In the data rows, zero lies at 4.5, halfway between 4 and 5.
Here are some points:
array([3, 4, 6, 6, 4, 5, 6, 4])
array([4, 2, 4, 4, 4, 9, 4, 4])
array([5, 6, 7, 2, 4, 0, 6, 6])
array([5, 6, 5, 4, 5, 0, 4, 6])
array([6, 4, 7, 4, 5, 6, 6, 5])
array([7, 7, 3, 5, 6, 5, 4, 5])
array([6, 5, 5, 0, 4, 4, 6, 4])
array([4, 6, 7, 2, 7, 5, 4, 5])
array([6, 7, 5, 5, 5, 0, 5, 6])
array([5, 8, 3, 7, 3, 9, 0, 3])
array([5, 5, 6, 6, 6, 0, 4, 5])
array([7, 6, 5, 1, 5, 2, 7, 5])
array([3, 4, 5, 6, 3, 6, 6, 4])
array([5, 6, 4, 5, 6, 0, 5, 5])
array([0, 0, 2, 9, 2, 9, 0, 2])
array([4, 4, 6, 5, 4, 2, 6, 6])
array([6, 5, 5, 1, 5, 1, 7, 6])
array([4, 6, 4, 3, 7, 0, 6, 5])
array([4, 4, 6, 5, 3, 3, 4, 4])
array([5, 4, 5, 6, 7, 4, 5, 4])
12 more points follow, each with its number after it:
array([6, 6, 5, 4, 5, 0, 5, 5]) 0
array([6, 4, 3, 6, 6, 7, 4, 4]) 1
array([4, 4, 5, 6, 5, 5, 4, 5]) 2
array([6, 6, 4, 5, 5, 2, 5, 5]) 3
array([3, 2, 1, 4, 0, 9, 0, 4]) 4
array([5, 7, 5, 1, 4, 2, 7, 6]) 5
array([6, 5, 4, 3, 6, 4, 5, 5]) 6
array([1, 5, 7, 6, 3, 7, 4, 5]) 7
array([6, 6, 5, 5, 3, 5, 4, 4]) 8
array([3, 1, 4, 4, 3, 9, 4, 4]) 9
array([1, 2, 3, 4, 4, 9, 4, 3]) 10
array([5, 5, 2, 3, 6, 2, 4, 3]) 11
Which three of these numbered points are nearest to each point below, looking only along the 3 directions in which the first points spread most? Their numbers follow each, nearest first.
array([5, 6, 4, 5, 5, 1, 5, 5]) > 3 0 11
array([6, 6, 5, 5, 4, 3, 5, 5]) > 11 3 6
array([5, 5, 6, 3, 4, 5, 6, 4]) > 6 8 11
array([6, 5, 4, 3, 6, 0, 5, 5]) > 0 3 11
array([0, 2, 0, 7, 3, 9, 0, 0]) > 4 10 9
array([6, 4, 3, 6, 4, 8, 3, 3]) > 1 4 7
array([4, 3, 3, 4, 3, 9, 3, 3]) > 10 9 4
array([4, 5, 5, 6, 4, 5, 5, 5]) > 2 8 1
